One turn moves every row onto another: examples first, then more rows asked
Z_523: 13	-18	-20	-15	-10	-23	-19	0	30	16	-22	22	-17	22	14	0
Z_148: -12	30	-5	-5	-12	25	1	-8	-16	9	-11	16	18	-42	-3	-5
Z_277: -6	-15	16	2	-17	27	-27	-7	-10	6	-7	-17	-14	-3	-31	-25
Z_980: -3	-20	-34	2	11	-30	11	17	27	3	-18	-7	6	24	8	-12
Z_700: -18	37	3	14	-2	18	2	8	-15	20	16	-1	-14	-16	-30	15
Z_350: -11	-23	-20	-8	17	-30	19	13	25	-4	-14	-11	6	29	19	-15
Z_505: 18	-18	-27	-26	-4	-26	-10	14	17	9	0	4	-8	35	15	3
Z_888: -2	-18	-14	-39	-8	-28	2	-4	30	2	-15	16	-9	18	20	-4
Z_285: -28	-1	29	-2	14	26	13	-22	-1	-24	-29	0	12	-17	20	8
Z_167: -5	1	7	5	28	21	16	6	-23	-25	5	-23	27	11	20	27
Z_314: -6	-24	-9	7	8	-15	-6	9	33	5	-40	1	-8	21	18	-25
Z_349: 9	-10	-28	-31	-6	-14	-11	20	22	-5	-23	13	2	18	29	1
Z_289: -5	12	-5	-12	-17	8	12	-26	-16	21	21	7	12	-33	-25	-8
Z_387: -2	-33	-4	8	14	-20	5	-7	35	6	-33	3	-5	23	21	-18
Z_580: 10	-17	-20	-23	7	-30	8	-2	25	1	-7	15	1	28	32	18
Z_897: -15	15	35	-7	-9	37	-5	-9	-10	11	9	-4	-16	-22	-21	-7
Z_24: -4	33	6	1	2	11	-9	7	-39	28	24	-11	-8	8	-13	-6
Z_896: -25	1	23	18	19	-13	16	-29	-11	14	14	-12	-21	24	-17	15
Z_366: 6	-18	2	-31	2	-21	-11	1	20	7	-11	8	-19	40	29	-4
Z_576: -18	7	-21	18	-5	16	4	-7	4	-11	-29	9	20	-37	-13	15
Z_63: -4	11	25	9	9	13	19	-20	-14	19	39	-7	-9	-4	-21	24
Z_454: 3	-41	-3	-2	13	-22	8	-6	31	5	-16	-7	-2	30	16	-21
Z_622: 3	31	19	28	23	16	3	-20	-26	25	2	13	3	-1	19	24
Z_55: 4	-1	-17	-14	6	-24	-12	13	22	8	-25	18	-15	33	31	11
Z_504: -3	-36	-10	-14	12	-21	14	4	28	-5	-14	-12	7	26	19	-23
Z_160: 21	-26	-7	-21	0	-9	-13	-4	28	0	-23	17	-3	23	36	5
Z_837: -19	18	34	0	10	27	24	-25	-4	0	7	8	2	-28	2	23
Z_382: 4	18	5	20	-3	38	1	-8	-4	7	0	11	8	-39	-12	23
Z_83: 9	2	12	48	27	17	-10	-9	-16	8	-7	-7	-4	20	5	31
Z_66: 9	17	34	21	13	41	-8	-4	-19	14	12	-5	-10	-3	0	21
Z_974: -32	20	-8	6	1	-4	-6	18	-22	6	7	-22	-17	15	-33	-5
Z_157: 8	9	14	2	-15	21	-16	-21	-24	34	17	0	-9	-11	-23	-18
Z_321: -17	32	30	2	19	2	12	-20	-32	26	22	-2	-10	12	6	7
Z_200: 12	20	5	5	18	24	17	-11	-29	3	16	2	32	-13	24	23
Z_8: 4	-22	-18	11	13	-12	-10	22	25	4	-33	-5	-2	29	20	-20
Z_176: -3	13	25	-14	3	36	8	-22	-19	-2	-4	8	24	-29	22	-2
Z_262: 8	-24	-33	10	12	-18	-1	21	26	1	-26	-5	10	22	17	-10
Z_213: 1	7	9	-12	-9	34	13	-2	-14	-1	31	-11	14	-29	-21	9
Z_183: -2	-26	-10	-7	-15	10	13	-24	-1	-7	14	-13	19	-24	-33	-1
Z_770: -14	34	15	2	16	31	15	14	-23	-6	18	-9	7	-11	4	27

Z_200 goes to -> Z_24
Z_504 goes to -> Z_350
Z_505 goes to -> Z_349
Now these:
Z_896 goes to -> Z_183
Z_63 goes to -> Z_213

One turn moves every row onto another: examples first, then more rows asked
Z_631: 22	22	-11	9	44	11	-11	34	31	21	13	3	-12	-9	5	23	12	14	-6	9	6	13	24	7	1	-7	-19
Z_764: 12	-14	13	2	24	-1	32	-12	-16	29	-47	-14	4	14	-17	22	-25	4	22	-16	6	0	18	31	5	4	-18
Z_432: -11	-15	7	-27	-11	17	-34	-8	24	-2	-5	20	0	14	-17	-10	-14	-19	5	-33	-17	10	-11	-25	-5	1	47
Z_67: -32	-2	14	-35	-16	-11	3	-20	-5	-22	-11	16	-16	20	3	-15	32	-3	5	-4	-5	-25	-3	-26	22	-24	-11
Z_666: 38	-37	-23	30	14	-9	8	-16	-29	11	-19	-2	0	18	-4	9	0	-18	-5	-16	3	0	41	18	20	-7	-10
Z_519: -11	-15	7	-41	-9	32	-23	-3	15	15	-9	30	-5	22	-28	-1	-10	-26	5	-26	-10	5	5	-16	-4	1	37
Z_206: 22	-17	-54	11	-18	9	6	-14	-13	17	9	-2	1	-16	12	-4	-18	-7	3	35	24	-3	6	6	6	19	-19
Z_978: -32	8	13	-51	-3	-4	14	-24	-10	-8	-11	9	-14	19	-6	-10	18	13	11	3	-5	-20	-7	-28	17	-8	-19
Z_715: -6	-8	2	-44	-5	21	-27	-9	12	19	-4	18	0	21	-22	-5	-24	-8	5	-26	-15	13	-10	-29	-4	20	37
Z_680: -4	-12	11	25	18	-6	25	-15	15	-12	-38	-23	10	-18	-7	8	-31	9	36	-12	2	2	-8	29	-10	-10	-2
Z_607: -26	3	15	-33	-2	-23	2	-29	-7	-23	-11	2	-11	19	4	-17	19	17	6	-13	-15	-15	-15	-37	23	-10	-8
Z_60: -11	-13	3	-42	-18	32	-27	-1	15	15	-4	30	-6	20	-21	-4	-9	-26	4	-21	-6	4	1	-18	-4	4	37
Z_619: -30	5	14	-33	-4	-22	4	-27	-2	-25	-10	2	-11	15	4	-17	17	16	10	-8	-14	-16	-18	-36	20	-12	-8
Z_822: 23	-25	-17	10	37	12	36	-18	-20	11	-19	-11	3	3	-29	18	-20	4	16	-3	3	4	36	21	1	-2	-19
Z_443: -7	-16	8	-25	-7	13	-34	-9	19	1	-8	20	-1	20	-19	-8	-12	-18	3	-39	-19	11	-8	-24	-2	3	46
Z_297: -30	-3	18	-35	-11	-11	7	-20	-6	-21	-15	14	-16	23	0	-13	32	-2	6	-9	-7	-23	1	-25	22	-26	-11
Z_572: 41	-25	-43	33	-3	-23	-9	-23	-25	14	-2	-12	6	3	18	-4	-16	0	-9	0	5	7	9	-1	22	22	-8
Z_280: 25	16	-12	23	32	3	-23	35	35	12	15	5	-12	-10	16	17	21	4	-10	4	7	12	22	7	5	-14	-12
Z_650: -12	-14	-7	21	-23	11	15	-2	22	-8	-25	-2	3	-27	10	0	-14	-20	29	17	26	-11	-8	35	-10	-17	-4
Z_372: -11	-7	5	-44	0	25	-22	-9	16	14	-5	17	0	16	-27	-4	-25	-7	10	-25	-16	12	-11	-26	-7	16	38
Z_534: 10	-23	-22	29	28	4	27	-24	8	-24	-9	-22	6	-28	-17	5	-28	10	27	4	1	7	5	17	-11	-10	-5
Z_94: 2	-1	-25	3	-37	3	5	-5	0	30	-15	-3	6	-16	24	-3	-24	-6	16	30	31	-8	-17	17	4	23	-15
Z_651: 24	23	-13	21	42	-2	-21	29	36	10	16	-6	-9	-15	13	18	8	19	-5	3	1	18	12	1	2	-5	-13
Z_288: -29	8	11	-51	-8	-7	12	-23	-14	-4	-9	10	-15	22	-2	-11	19	12	7	2	-4	-21	-7	-31	20	-5	-18
Z_782: 6	-26	-39	31	-12	16	14	-11	12	-18	3	-3	1	-33	2	-4	-9	-18	16	25	21	-6	10	21	-8	-16	-7
Z_395: 26	14	-7	21	42	3	-19	34	32	11	11	3	-12	-7	10	20	20	6	-9	-3	2	12	27	9	5	-18	-13
Z_111: 29	20	-11	20	46	-6	-21	27	30	15	13	-5	-8	-7	13	20	9	18	-10	-3	-2	19	17	0	7	-1	-13
Z_601: 25	-26	3	22	-6	-19	2	-7	-24	30	-43	1	3	27	12	11	-1	-21	-1	-24	10	-5	24	28	26	-1	-9
Z_678: 25	22	-15	8	37	7	-18	34	26	26	15	2	-12	-6	11	21	13	12	-11	8	8	13	23	4	6	-1	-20
Z_777: 23	-12	-17	27	-25	-32	-15	-13	-16	26	-25	-11	9	7	34	-5	-18	-5	-1	-7	12	1	-13	7	23	24	-4

Z_631 goes to -> Z_651
Z_67 goes to -> Z_288
Now these:
Z_443 goes to -> Z_519
Z_822 goes to -> Z_534
Z_601 goes to -> Z_764

